128 stands for zero in the data rows.
Here are some points:
  136  84  163  167  126  125  184  147  112  121  128  113  95  130  115  163  112  101  127  135  125  111  115  166
  141  107  76  142  155  129  59  138  129  113  129  127  145  90  119  138  149  131  180  124  95  124  143  127
  110  135  102  118  107  107  123  159  134  123  150  148  124  142  119  57  108  61  112  144  120  112  112  135
  102  126  139  151  144  187  122  89  134  140  121  119  164  126  126  165  157  190  120  125  179  133  144  105
  165  131  94  107  102  79  176  166  119  151  128  128  120  132  112  103  135  126  131  144  136  137  162  159
  205  155  120  102  153  140  142  146  99  133  112  142  135  111  143  175  160  130  153  136  126  138  128  107
  158  146  138  130  149  141  115  105  159  149  134  134  151  122  132  137  164  223  157  129  108  150  130  128
  126  68  103  124  109  105  125  111  91  147  142  118  159  101  104  169  136  98  127  133  119  151  137  98
  111  172  155  116  141  110  122  165  142  114  125  136  93  140  141  83  77  80  106  118  112  118  105  163
  131  115  99  134  132  106  98  145  129  130  118  102  108  118  95  175  167  120  157  126  104  161  138  174
  86  149  137  126  108  110  136  137  145  114  122  152  112  121  125  73  83  63  111  132  111  102  101  147
  178  144  161  149  144  141  164  142  162  120  129  120  113  105  112  126  112  214  141  130  117  125  126  147
  148  127  149  136  123  139  139  144  106  136  112  97  164  101  95  184  129  117  165  108  109  168  165  136
  92  124  180  136  132  142  119  133  117  135  116  112  115  161  179  148  122  123  147  159  177  166  160  163
  97  102  73  105  86  104  150  128  96  114  108  149  120  90  100  124  139  148  161  134  110  117  140  107
  89  76  132  135  129  164  100  94  121  112  104  94  172  134  135  145  138  142  83  91  145  128  130  103
  126  127  101  105  141  135  85  121  134  126  101  91  156  102  101  156  114  84  153  108  79  149  154  140
  127  115  170  144  155  168  122  132  128  128  116  136  127  159  183  162  143  146  105  173  182  156  147  124
  115  84  121  88  93  98  147  138  100  148  135  100  143  87  101  141  120  156  160  120  101  128  162  128
  128  163  168  114  96  130  69  135  171  120  132  144  126  102  101  108  69  127  139  114  112  113  110  156
  143  141  146  93  108  133  131  121  179  112  104  181  139  107  130  147  173  169  157  138  129  104  146  153
  128  105  99  91  81  147  139  140  129  128  113  150  139  89  102  131  132  176  169  141  157  116  166  148
  170  149  142  142  125  152  107  141  130  142  144  120  112  148  147  149  149  138  148  167  169  168  181  159
  177  150  143  123  168  138  166  137  106  144  128  109  127  147  150  167  137  128  129  156  183  163  149  103
  83  110  128  104  120  201  100  120  159  111  105  107  159  125  122  117  151  180  94  117  149  124  132  127
  145  122  109  149  134  140  119  127  143  93  114  106  102  56  91  126  146  103  120  143  152  113  110  84
  145  124  109  160  144  115  167  147  118  129  124  103  74  161  166  147  110  100  127  170  150  152  136  157
  95  70  99  152  124  131  119  117  108  148  122  92  118  115  106  179  157  121  127  115  96  141  125  95
  154  107  86  159  144  133  162  126  112  117  144  133  114  155  166  143  122  107  149  155  172  160  169  138
  117  82  99  134  156  166  79  85  109  108  107  122  119  142  137  172  129  101  122  133  128  143  147  155
  128  105  140  115  146  192  123  99  161  61  132  123  119  121  145  115  102  133  80  123  159  120  111  137
  85  151  132  111  102  119  122  151  143  112  133  151  130  124  121  53  91  73  118  129  111  105  113  134
  101  159  142  134  133  166  90  109  155  154  133  122  172  139  134  153  179  190  120  157  141  146  141  140
  117  102  107  125  125  125  102  110  107  148  156  168  159  149  138  123  138  162  128  109  107  73  90  68
  159  158  169  166  170  155  127  128  128  132  117  93  139  122  133  132  149  141  166  123  151  172  172  144
  154  141  166  167  172  160  155  149  129  122  108  96  116  98  88  111  99  174  104  142  160  119  116  109
  92  152  135  117  112  121  122  143  152  121  124  152  113  124  127  68  86  62  115  130  107  113  108  160
  147  111  82  97  119  86  138  131  126  96  111  145  151  92  82  119  124  158  161  121  101  117  156  129
  120  156  132  170  174  154  149  137  114  119  103  119  106  70  109  113  113  177  91  154  153  110  101  108
  93  95  113  168  158  133  117  99  83  145  149  122  149  123  106  187  149  144  156  125  133  116  114  92
  185  146  120  123  101  79  175  147  129  143  120  141  107  129  120  161  106  90  145  144  130  137  138  133
  132  138  115  154  133  134  151  107  136  142  131  95  62  176  165  144  122  88  121  130  134  130  115  165
  149  134  141  137  124  145  130  103  138  146  137  119  126  165  157  145  150  184  136  104  140  152  171  189
  121  152  116  159  147  107  91  103  127  127  153  106  74  160  122  140  97  70  115  152  115  131  102  136
  116  87  130  134  112  89  133  131  173  132  110  118  126  93  99  167  122  95  148  103  100  112  100  89
  86  150  136  122  107  112  134  141  145  111  124  153  115  121  124  67  86  65  113  131  109  102  103  144
  118  83  168  133  117  99  92  117  156  128  112  88  157  118  96  130  109  106  142  99  93  150  124  96
  118  105  141  99  156  174  120  116  147  96  105  124  121  91  111  86  89  100  93  106  156  91  118  103
  145  119  107  114  125  94  186  142  105  122  115  127  150  78  91  117  119  119  151  107  121  91  143  156
  104  143  110  165  140  109  109  136  147  80  136  127  139  89  80  173  128  97  155  127  115  107  107  91
  150  149  132  127  147  124  117  95  149  156  136  127  135  148  141  139  179  202  146  127  140  132  163  168
  85  152  129  113  110  120  125  149  137  111  131  157  129  120  116  57  91  68  118  123  110  104  111  135
  102  146  126  120  147  116  114  129  124  118  118  123  130  101  131  73  96  82  68  97  147  86  101  100
  119  124  149  117  121  181  132  107  179  91  128  96  140  131  109  110  105  167  89  131  188  130  129  141
  100  133  105  116  102  106  144  153  149  118  158  138  115  144  124  61  107  72  107  138  117  111  104  142
  144  128  138  106  91  65  168  142  130  141  120  142  132  140  125  90  153  135  123  130  137  133  142  178
  140  109  88  164  148  117  85  100  144  144  142  131  146  107  114  130  172  164  169  127  100  86  123  132
  116  92  113  127  151  118  136  139  98  139  125  90  134  109  106  179  159  159  128  112  73  111  101  95
  86  122  120  139  131  126  91  109  76  135  111  102  161  130  115  166  144  109  132  87  80  141  140  101
  83  159  146  138  132  106  124  120  129  129  105  137  108  138  141  102  76  57  97  111  117  96  99  138
  137  115  114  165  146  159  86  122  100  131  131  129  113  163  172  165  143  122  128  158  153  163  152  166
  146  137  117  93  143  139  106  109  130  124  118  165  164  128  106  194  167  136  141  100  103  97  160  133
  99  138  191  139  147  136  123  129  124  133  121  118  117  168  183  155  125  124  147  163  173  162  164  139
  86  155  138  128  108  110  138  137  141  117  118  148  109  124  129  77  85  58  108  128  113  103  102  144
  113  147  146  161  138  103  118  131  122  118  122  98  135  130  110  104  61  72  125  74  132  106  109  108
  145  107  83  125  94  68  162  138  120  152  120  119  155  103  110  139  153  111  147  134  116  132  132  149
  149  105  106  105  88  61  147  147  141  150  128  119  152  116  103  147  140  93  146  126  113  136  125  134
  144  112  161  119  116  85  89  128  124  131  108  135  173  137  119  158  120  93  156  106  83  152  155  123
  144  136  140  148  151  140  136  138  128  128  113  98  107  68  118  115  120  159  67  142  134  92  86  82
  155  103  105  136  138  129  152  103  78  177  144  108  133  136  117  172  169  128  136  144  136  141  122  93
  119  131  111  124  139  120  117  65  102  150  146  105  173  105  106  146  104  163  138  98  86  120  94  99
  154  102  140  136  124  120  75  117  108  136  111  113  187  153  139  171  136  149  156  103  88  144  128  113
  81  143  139  127  119  199  105  126  162  104  115  107  150  135  126  142  132  179  95  132  181  138  145  117
  159  131  101  137  139  171  141  114  102  135  150  132  136  119  147  175  152  145  120  106  178  121  99  70
  116  127  138  141  142  155  133  110  115  134  128  127  126  156  175  151  117  172  130  101  145  155  168  202
  127  93  74  140  155  153  119  112  73  134  129  126  128  134  129  184  150  124  125  155  131  153  129  92
  97  151  130  162  144  157  132  109  109  129  117  118  120  151  163  149  124  170  128  131  142  143  167  207
  77  74  75  113  144  126  105  100  111  123  113  87  150  130  135  149  106  96  101  117  109  125  135  111
  137  134  111  106  93  95  105  156  136  103  114  179  142  102  84  99  131  132  162  149  125  106  128  162
  163  124  116  112  107  118  150  136  117  119  121  140  152  98  100  130  152  126  164  119  93  127  176  178
  149  103  103  110  92  82  146  151  120  110  108  145  146  110  80  135  116  114  173  151  116  122  134  152
  117  89  108  126  125  112  130  102  189  119  109  118  131  99  99  171  138  97  132  102  114  116  97  87
  117  123  106  122  120  107  109  159  134  105  171  136  145  134  128  42  94  86  134  134  128  127  127  124
  144  156  154  119  101  129  133  135  130  139  144  159  131  192  179  163  123  189  96  129  116  142  142  128
  125  114  174  123  115  160  120  102  109  109  117  144  106  177  197  142  135  127  91  98  133  123  112  124
  143  91  108  134  156  120  154  107  78  161  132  115  123  131  126  181  156  116  126  150  135  153  127  84
  109  104  165  110  110  124  90  116  90  103  130  121  167  158  180  157  119  139  116  85  101  138  124  104
  145  149  144  137  154  200  127  115  149  121  107  88  153  126  135  128  145  172  132  99  183  138  129  97
  151  159  147  141  154  141  129  161  144  90  120  109  86  96  85  95  89  110  83  135  128  103  122  110
  74  107  160  118  130  196  98  120  164  100  115  105  153  120  115  145  128  167  104  108  157  141  130  102
  137  133  118  108  141  124  89  106  143  139  130  155  170  113  100  169  179  151  147  105  101  99  169  131
  147  142  121  124  127  80  162  143  107  135  132  134  103  131  115  192  128  107  162  120  82  145  111  133
  148  96  94  160  154  130  161  123  111  111  132  128  103  156  166  145  124  112  146  161  165  157  167  149
  147  137  157  146  151  156  131  126  116  130  115  101  103  79  126  115  104  175  62  130  138  97  87  108
  129  91  143  113  118  123  91  97  173  115  105  71  166  132  109  138  108  123  149  91  115  150  122  101
  115  109  176  118  115  164  107  105  110  104  136  144  117  165  194  144  152  135  97  95  133  124  114  113
  135  145  126  108  106  111  103  146  155  86  125  155  115  95  101  81  89  131  146  123  120  104  127  184
  122  136  178  150  142  183  122  133  132  129  111  122  135  155  164  157  150  135  115  165  174  169  163  136
  143  134  123  102  107  119  77  134  169  111  135  154  125  92  93  68  102  158  152  123  130  102  142  147
  138  125  89  146  123  94  161  136  149  84  140  150  118  134  145  74  82  97  133  151  136  144  119  150
  88  66  70  127  132  163  95  95  105  117  124  119  134  115  111  151  122  132  153  119  108  138  133  100
  148  136  154  152  142  150  138  138  129  126  110  100  94  72  124  114  100  173  68  127  150  103  96  106
  145  112  113  98  109  83  168  140  111  129  118  152  140  127  120  79  144  148  131  144  121  118  147  185
  158  135  156  162  163  133  164  135  120  139  131  105  132  82  59  138  110  149  119  112  131  96  118  95
  97  143  124  136  129  110  158  126  147  124  100  144  89  141  140  93  82  62  106  133  115  114  94  153
  145  166  147  131  162  155  92  126  118  123  129  146  139  167  198  149  164  144  111  148  154  154  153  120
  78  103  102  140  140  114  104  137  166  110  129  113  141  91  77  161  122  95  159  116  114  125  111  88
  125  76  90  143  127  110  155  115  74  140  130  109  148  132  98  146  138  128  155  125  135  171  142  105
  134  91  93  150  123  114  114  104  89  160  147  124  174  119  109  155  126  93  156  129  108  112  101  93
  90  90  101  158  134  106  162  127  99  134  118  116  154  102  88  146  130  102  148  117  103  135  117  75
Here are 24 more points, each followed by its number:
  82  158  145  135  134  105  128  117  131  130  106  136  103  137  143  108  78  56  95  112  119  101  98  140 0
  62  145  126  124  130  198  105  127  139  111  118  99  158  137  129  133  142  153  86  138  176  151  144  117 1
  153  124  117  158  152  140  159  123  121  115  118  103  107  150  131  169  125  94  74  132  187  118  112  99 2
  163  124  106  144  124  84  99  142  132  121  151  120  143  114  88  178  169  150  151  121  113  135  112  149 3
  135  104  84  141  120  89  107  140  113  97  136  142  133  107  86  156  145  116  170  118  103  138  113  85 4
  136  91  100  124  104  82  159  125  98  161  136  103  161  101  99  148  145  114  160  122  113  125  117  124 5
  123  112  134  86  101  124  142  117  101  159  164  130  152  103  79  181  141  121  137  114  121  137  123  89 6
  139  136  153  109  108  82  104  166  163  113  139  148  112  107  103  61  107  110  137  130  116  110  122  148 7
  144  109  99  133  109  72  168  139  106  156  143  102  135  94  114  172  133  96  141  134  115  133  122  122 8
  142  123  107  99  112  73  182  139  105  133  120  139  138  96  106  97  127  124  130  128  123  110  138  176 9
  112  119  94  165  145  114  92  139  104  81  142  117  93  101  120  110  86  110  122  122  132  107  103  174 10
  181  159  166  138  136  158  104  147  134  106  131  152  138  150  139  129  171  190  153  128  115  110  151  124 11
  79  128  192  162  154  123  117  147  143  118  117  119  114  152  151  158  119  120  150  180  156  155  161  138 12
  125  102  90  135  160  132  121  105  87  145  138  135  140  105  129  177  174  143  163  131  124  135  111  75 13
  158  131  155  112  157  118  113  149  171  147  154  116  84  162  148  95  82  88  108  147  126  141  110  142 14
  139  118  99  119  107  110  116  122  98  155  151  194  133  126  149  139  146  164  129  134  119  79  96  83 15
  92  149  137  113  102  114  131  146  149  107  131  149  122  119  122  57  88  73  112  130  111  103  108  140 16
  137  162  150  150  130  125  121  120  153  137  151  113  57  146  153  127  126  81  80  145  118  107  119  98 17
  147  124  112  139  125  123  77  119  105  179  162  162  165  130  150  141  135  144  136  126  117  95  94  70 18
  111  83  115  105  136  129  83  107  142  130  106  89  157  111  101  149  111  81  143  106  88  141  118  126 19
  100  108  69  106  103  90  169  132  116  156  124  123  123  108  86  112  132  112  135  106  124  122  120  86 20
  150  117  108  103  85  56  146  159  142  145  123  126  150  121  105  139  141  96  137  134  113  138  131  140 21
  99  69  67  130  144  154  118  111  88  119  117  111  113  113  114  101  139  122  142  127  102  148  147  105 22
  122  130  102  118  109  103  137  155  152  98  155  150  133  128  133  39  93  100  135  142  125  125  122  141 23
Which three of these numbered points are nearest to each point below, ignoring the 3 directions in which the first points spread most? Their numbers follow each, nearest first.
  153  131  153  110  108  81  100  164  164  110  133  158  117  99  106  67  110  122  139  135  118  111  135  144 > 7 11 3
  166  177  177  143  135  152  102  143  132  98  121  138  127  166  147  125  152  174  151  109  103  115  146  155 > 11 7 3
  68  106  120  101  121  192  100  119  138  116  105  104  155  135  129  108  162  162  84  124  145  120  140  123 > 1 16 23
  178  164  144  141  163  143  107  134  159  103  121  142  139  145  131  117  182  186  146  122  128  114  158  132 > 11 7 3
  158  113  111  143  116  112  93  165  129  119  137  108  134  112  91  175  148  167  162  114  108  143  120  163 > 3 7 4
  145  119  101  105  83  59  142  151  157  148  122  127  139  114  102  140  135  92  140  136  112  141  133  138 > 21 16 5
  122  86  82  146  122  103  143  106  99  147  140  109  144  105  97  160  154  136  167  121  100  108  103  122 > 5 16 13
  133  91  72  125  106  84  156  118  120  150  122  108  159  93  108  142  159  124  154  126  123  128  129  144 > 5 9 21
  111  132  144  95  117  135  139  128  88  162  152  159  142  118  94  197  155  122  127  113  111  110  127  89 > 6 16 13
  162  170  173  148  139  147  92  156  136  100  112  136  121  154  143  114  158  176  144  117  106  119  160  159 > 11 7 3
  144  137  125  95  95  78  154  135  120  160  147  144  131  119  93  183  132  116  126  133  101  143  130  85 > 6 21 8
  90  145  136  149  127  209  113  128  133  114  106  87  173  123  108  148  119  148  130  108  178  133  131  107 > 1 16 5
  125  91  115  142  172  148  114  101  66  152  132  148  129  119  148  168  176  147  143  139  135  141  118  126 > 13 16 0
  94  122  105  148  173  166  93  122  100  105  97  131  75  120  140  126  90  89  113  119  121  120  106  156 > 10 0 22
  124  88  121  140  163  158  110  96  72  155  128  149  130  113  150  167  175  154  142  136  144  135  114  122 > 13 16 5
  111  151  139  145  133  122  119  119  164  150  155  129  54  159  137  139  88  93  76  140  124  110  108  117 > 17 14 0
  181  157  145  167  172  147  133  157  145  121  110  96  114  98  78  130  107  175  123  142  131  139  137  115 > 3 7 4
  146  119  129  167  137  122  148  147  103  135  118  91  102  77  100  129  110  123  93  134  111  104  92  72 > 8 5 2
  118  187  182  123  115  157  110  104  174  156  137  121  76  140  134  133  101  121  105  129  105  99  117  101 > 17 16 6
  118  84  78  139  106  83  161  133  118  152  129  103  146  108  116  124  147  104  160  130  108  154  126  108 > 5 20 8
  147  119  99  112  111  97  121  121  103  152  140  202  126  123  143  142  142  164  134  134  120  84  92  95 > 15 18 13
  167  146  141  133  147  123  113  114  144  161  142  118  139  148  129  138  178  197  154  125  137  139  171  152 > 7 3 11
  89  175  145  143  127  209  123  131  131  106  95  91  144  117  115  138  129  124  138  109  161  158  146  116 > 1 16 19
  146  110  113  100  106  86  170  137  111  130  116  152  140  124  120  83  145  146  131  147  122  118  151  184 > 9 5 16
  143  119  96  113  106  100  122  121  101  148  147  200  125  124  146  142  142  161  131  134  118  81  93  94 > 15 18 13
  149  125  110  141  129  123  76  120  106  180  158  163  164  131  148  146  133  143  136  126  115  98  95  67 > 18 15 13
  154  149  135  126  144  124  116  102  149  159  139  130  137  149  142  140  177  201  147  124  143  136  165  167 > 7 16 3
  161  139  126  159  146  175  152  126  160  83  123  119  101  142  132  153  131  128  90  114  187  122  104  106 > 2 4 8
  186  169  142  134  130  151  160  165  138  112  105  126  102  122  98  133  104  187  154  111  111  125  106  121 > 11 7 3
  138  146  133  143  155  167  146  115  103  130  124  142  133  111  107  117  186  145  136  138  184  136  114  68 > 13 20 4
  144  159  148  138  152  134  57  91  186  139  158  152  136  92  124  108  119  139  145  121  119  109  124  91 > 7 11 18
  132  119  117  91  93  110  153  126  97  146  128  164  143  93  85  171  144  131  140  123  100  135  120  86 > 6 16 21
  129  127  98  129  114  96  147  149  154  93  151  148  126  130  140  48  86  102  137  144  130  133  121  146 > 23 16 4
  89  148  140  115  105  113  130  146  146  110  131  151  128  118  120  54  87  76  116  131  110  100  108  139 > 16 23 5
  157  128  140  135  158  185  132  86  132  141  120  126  87  152  177  130  161  120  129  111  164  149  130  104 > 13 16 17
  105  75  56  100  132  149  119  101  103  124  129  112  107  133  119  113  152  144  129  109  119  156  143  112 > 22 20 23
  148  114  130  164  148  134  133  133  122  128  117  94  97  69  117  129  96  150  83  125  133  89  84  86 > 8 5 9
  169  153  171  144  158  152  110  133  150  90  116  127  138  145  140  114  175  172  138  107  130  118  159  161 > 11 7 3
  116  180  182  125  119  138  88  105  168  164  137  149  104  131  123  155  131  95  114  117  97  103  114  94 > 17 0 16
  149  120  100  108  92  55  148  167  129  142  123  128  147  118  111  140  142  96  137  143  113  137  136  145 > 21 5 8
  139  118  98  122  108  116  113  119  98  157  152  190  132  128  148  139  150  164  130  133  118  79  98  79 > 15 18 13
  135  108  98  139  135  111  85  109  91  176  160  132  169  139  120  154  119  129  154  112  113  95  101  81 > 18 13 16
  177  166  153  107  131  145  118  138  133  127  151  142  145  146  152  135  144  218  144  119  123  145  149  130 > 11 7 23
  109  86  88  152  137  143  113  100  78  157  134  113  150  110  126  183  141  129  156  139  124  132  113  89 > 13 16 5
  134  126  104  86  103  76  175  125  117  140  123  143  133  108  111  85  129  133  124  134  130  118  133  181 > 9 5 20
  91  150  138  113  102  112  133  146  149  108  132  148  124  119  121  57  88  76  115  128  110  101  105  142 > 16 5 23
  159  124  101  153  151  153  101  110  105  164  142  139  139  127  135  196  170  152  160  144  131  131  130  98 > 13 4 16
  151  115  128  143  168  164  135  95  119  128  108  123  96  163  187  113  143  100  130  121  171  159  137  115 > 13 22 0
  87  148  139  125  111  111  133  144  147  111  125  146  117  120  123  68  85  63  111  133  110  103  103  147 > 16 5 0
  164  150  167  105  114  162  132  146  133  126  108  153  130  115  107  136  172  177  155  133  127  115  147  174 > 11 7 9
  133  128  96  130  114  94  151  146  154  93  147  150  126  130  140  49  87  103  136  144  133  134  120  146 > 23 16 4
  150  115  105  103  93  58  147  161  138  146  123  129  148  121  107  141  141  93  137  143  106  138  133  143 > 21 16 5
  151  126  156  120  146  168  93  132  143  140  116  94  162  121  109  178  160  180  149  99  117  154  140  120 > 7 16 21
  148  117  92  113  92  59  156  160  126  146  122  125  148  112  109  139  146  101  140  140  116  134  136  148 > 21 5 8
  89  151  137  116  104  112  132  145  148  109  129  148  122  120  122  60  88  72  114  130  108  101  105  142 > 16 5 23
  99  114  187  163  138  155  104  122  153  134  123  111  130  138  142  146  119  146  158  178  180  150  168  144 > 12 16 7
  98  129  182  132  137  137  126  135  118  132  114  117  112  163  186  152  120  120  143  162  178  166  160  151 > 12 16 0
  123  107  99  108  108  99  103  114  111  143  156  193  114  113  161  159  125  146  145  130  119  83  93  101 > 15 18 13
  94  61  68  140  132  134  128  113  86  126  126  107  116  119  109  105  144  133  139  120  109  146  140  104 > 22 23 20
  140  128  118  95  87  63  168  140  141  155  145  114  107  133  114  104  140  96  110  138  123  135  118  135 > 21 5 8
  142  124  136  105  87  65  172  150  130  142  123  140  127  145  118  89  147  127  125  140  129  137  146  167 > 21 5 9
  92  92  83  149  120  155  118  107  70  128  115  100  129  104  105  137  101  149  153  101  99  146  140  108 > 22 16 10
  104  105  78  105  102  94  169  135  108  156  128  116  126  106  78  108  134  115  136  110  119  126  114  90 > 20 5 9
  129  191  193  124  125  154  99  106  180  156  141  122  92  147  133  133  107  118  116  124  103  104  121  112 > 17 14 16
  90  150  134  110  101  112  128  148  146  106  131  149  127  120  121  57  89  74  114  128  110  102  106  141 > 16 23 5
  160  142  163  112  145  107  113  140  161  128  144  124  87  161  150  80  81  89  105  136  125  140  109  142 > 14 19 7
  116  81  115  105  134  121  87  109  144  130  107  86  162  110  107  152  112  85  143  107  84  141  117  128 > 19 16 14
  145  138  130  96  95  76  146  138  133  163  143  152  129  126  93  178  126  113  124  131  104  146  128  78 > 6 21 8
  138  119  106  90  106  77  175  135  112  138  120  146  135  109  116  85  131  126  126  138  127  123  136  182 > 9 5 16
  147  112  114  99  107  84  168  142  109  131  118  151  140  127  121  80  145  145  129  146  120  118  146  184 > 9 5 16
  143  126  129  93  88  65  168  142  133  157  134  121  111  138  124  101  148  100  110  141  120  129  123  154 > 21 5 8
  122  127  188  180  161  160  104  104  150  142  122  124  130  149  163  163  136  135  147  169  167  150  130  132 > 12 16 0
  172  118  158  118  145  162  131  116  138  139  105  140  58  146  164  171  148  113  131  122  131  147  118  120 > 17 14 13
  92  152  137  117  108  123  125  144  154  119  124  153  112  122  125  70  87  65  115  129  105  112  105  160 > 16 19 0
  144  126  132  96  90  62  168  145  128  158  135  123  111  133  120  105  150  103  110  146  119  132  126  152 > 21 5 8
  117  83  110  113  134  122  88  105  143  135  113  90  170  118  109  162  117  89  139  105  81  145  120  126 > 19 16 0
  110  90  82  152  144  154  101  101  63  132  138  107  105  139  116  147  99  104  131  130  119  132  111  151 > 10 22 0
  129  157  138  143  155  151  107  93  173  84  161  149  76  117  154  148  114  85  109  123  121  110  119  116 > 17 4 13
  141  148  120  151  129  151  147  117  148  161  145  108  67  157  175  154  133  92  111  133  143  138  117  164 > 17 8 0
  120  138  121  168  147  156  141  112  124  104  115  91  84  156  146  165  122  148  111  179  148  137  146  177 > 10 8 5
  119  127  102  118  113  106  128  157  150  97  160  147  136  128  135  39  97  96  136  144  126  128  121  139 > 23 16 4
  86  156  133  138  132  110  142  122  142  125  107  154  96  126  127  101  83  52  108  128  118  107  98  148 > 0 16 13
  138  102  75  139  122  95  121  147  109  82  138  151  141  101  100  165  151  122  162  125  103  115  119  108 > 4 13 3
  147  106  80  140  111  82  151  148  117  132  128  130  115  133  107  185  137  88  148  128  135  153  138  109 > 2 8 4
  122  114  133  114  132  121  115  109  109  158  136  187  141  135  152  159  155  163  144  119  111  72  91  79 > 15 18 13
  170  164  143  180  166  145  86  129  154  95  120  153  123  92  113  122  95  127  130  125  140  122  111  77 > 4 11 7
  104  161  140  148  148  162  136  121  127  91  119  93  100  126  140  144  107  143  127  161  141  140  160  205 > 10 16 19
  181  146  152  144  145  122  167  141  117  130  126  100  106  170  151  148  116  89  112  163  166  148  130  127 > 2 8 5
  119  90  117  111  131  122  96  111  140  125  111  76  172  120  111  155  104  77  149  108  93  144  121  129 > 19 16 0
  86  155  167  135  135  107  108  113  135  135  113  129  119  161  152  102  73  76  97  105  113  106  101  151 > 0 16 19
  172  158  160  136  126  142  112  144  124  157  145  147  165  133  129  148  174  194  162  129  130  128  145  136 > 11 7 16
  174  157  148  109  124  166  119  145  127  138  147  154  131  139  146  141  146  222  136  133  133  139  143  130 > 11 7 16
  148  115  124  167  146  135  150  134  111  125  105  90  96  77  106  126  110  135  81  135  124  94  97  82 > 8 5 2
  165  136  101  115  108  88  145  160  143  145  118  105  123  135  122  148  103  73  141  142  128  172  164  120 > 21 8 14
  135  90  87  147  128  112  125  108  77  162  142  114  166  122  100  152  115  101  160  123  117  130  104  98 > 5 13 16
  102  140  128  157  145  148  131  111  104  132  124  120  121  152  167  153  119  169  133  116  147  143  168  208 > 10 16 0
  122  115  88  98  96  80  177  136  121  157  134  106  114  117  94  111  144  104  126  114  122  137  104  105 > 20 5 8
  134  165  170  113  138  107  119  155  144  117  140  127  86  138  150  89  81  77  112  141  112  133  117  162 > 14 16 19
  183  152  175  121  139  161  145  138  125  139  128  118  116  142  130  128  149  211  144  137  128  134  140  146 > 11 7 9
  146  126  112  141  127  113  79  123  100  171  162  160  163  137  151  142  135  139  141  121  109  89  99  68 > 18 15 13
  116  127  103  117  113  106  126  154  148  100  164  145  136  132  133  37  97  97  134  143  122  125  126  134 > 23 16 4
  188  150  136  139  141  172  136  119  143  148  141  121  90  165  150  158  143  169  112  141  145  144  158  151 > 14 16 3
  178  166  138  125  150  136  116  111  147  134  139  124  170  133  132  119  154  216  139  114  113  141  125  132 > 11 7 3
  143  148  166  156  165  190  133  127  144  121  106  97  140  125  122  107  157  145  131  102  190  132  124  102 > 5 16 7
  137  122  118  152  157  145  141  138  125  124  117  100  94  78  102  126  114  135  68  142  131  71  94  99 > 8 9 5
  115  125  104  116  113  106  121  157  145  102  166  145  138  130  130  39  99  93  133  144  122  126  125  135 > 23 16 4
  143  118  99  160  154  124  105  136  111  119  147  143  122  146  183  171  129  115  134  178  144  167  147  161 > 4 10 13
  89  95  125  154  134  103  100  149  168  137  111  112  127  111  86  171  143  96  157  111  103  113  109  93 > 12 16 21
  124  130  102  120  110  101  139  153  154  96  153  149  133  127  134  40  93  101  134  142  125  127  120  142 > 23 16 4
  134  119  107  90  103  72  171  132  117  144  127  143  139  110  118  80  130  140  119  138  127  114  135  178 > 9 5 16
  84  103  70  140  142  183  118  88  93  117  129  106  134  140  118  152  145  124  135  151  124  158  140  111 > 22 1 16
  166  147  124  89  141  180  138  108  95  141  139  131  160  101  119  155  163  157  151  121  157  145  121  98 > 6 13 16
  85  74  64  110  115  121  147  133  111  118  146  110  116  124  122  105  160  134  137  110  97  145  132  116 > 22 20 23
  144  126  77  159  154  124  58  119  127  113  142  138  145  108  120  140  167  126  172  135  103  107  128  123 > 4 3 13
  128  129  101  126  112  97  145  151  154  94  151  148  129  128  137  44  89  100  135  144  128  130  121  145 > 23 16 4
  135  167  194  110  116  158  96  103  179  149  143  163  108  139  145  147  133  119  119  126  105  112  125  86 > 17 16 6
  180  167  149  160  155  142  159  164  147  91  112  121  90  103  86  135  99  139  131  121  139  129  114  131 > 3 4 8
  116  144  129  91  125  154  123  100  107  153  134  171  141  120  104  196  148  159  135  113  95  93  114  97 > 6 16 15
  144  110  89  110  118  80  177  141  103  147  121  115  133  114  89  95  132  111  150  130  121  153  132  97 > 20 5 9
  121  130  101  116  108  105  130  155  152  98  159  146  137  130  132  41  92  97  134  145  123  130  124  137 > 23 16 4
  143  123  114  140  125  119  79  120  101  176  161  160  163  135  152  140  134  144  135  123  113  91  94  68 > 18 15 13
  100  149  123  145  138  112  155  119  139  118  107  135  85  136  143  116  75  56  105  126  119  107  94  148 > 0 8 13
  108  102  98  125  154  151  103  124  89  102  110  124  82  133  131  92  94  85  122  144  127  134  112  172 > 22 10 19
  162  145  139  173  159  134  67  154  158  106  137  124  111  93  91  105  82  136  129  129  142  126  114  95 > 4 7 3
  163  131  156  163  188  151  132  138  110  150  122  89  138  142  134  139  158  130  152  116  173  167  138  121 > 5 8 13
  171  178  151  105  111  137  155  144  131  135  159  147  89  121  142  183  131  153  143  130  108  124  117  84 > 6 17 4
  157  158  168  112  148  121  150  162  119  140  141  159  103  107  140  193  165  142  128  115  138  122  114  91 > 6 13 8
  151  131  110  141  133  108  79  122  102  174  154  159  167  137  146  147  132  137  144  118  108  95  98  69 > 18 15 13
  95  132  150  124  134  123  113  111  155  149  146  120  69  175  151  131  90  97  67  125  123  106  103  124 > 17 0 14
  100  154  124  146  138  118  152  119  142  116  110  137  76  141  145  122  88  56  97  128  120  114  93  145 > 0 8 13
  149  128  111  142  127  105  84  121  99  169  154  155  169  138  143  153  130  127  151  115  103  97  98  70 > 18 15 13
  139  123  121  153  155  149  141  141  123  118  116  102  90  77  107  123  112  143  70  145  131  71  94  104 > 8 9 5
  125  109  88  128  132  131  116  104  121  156  152  159  141  121  147  121  145  156  146  116  104  65  83  71 > 15 18 13
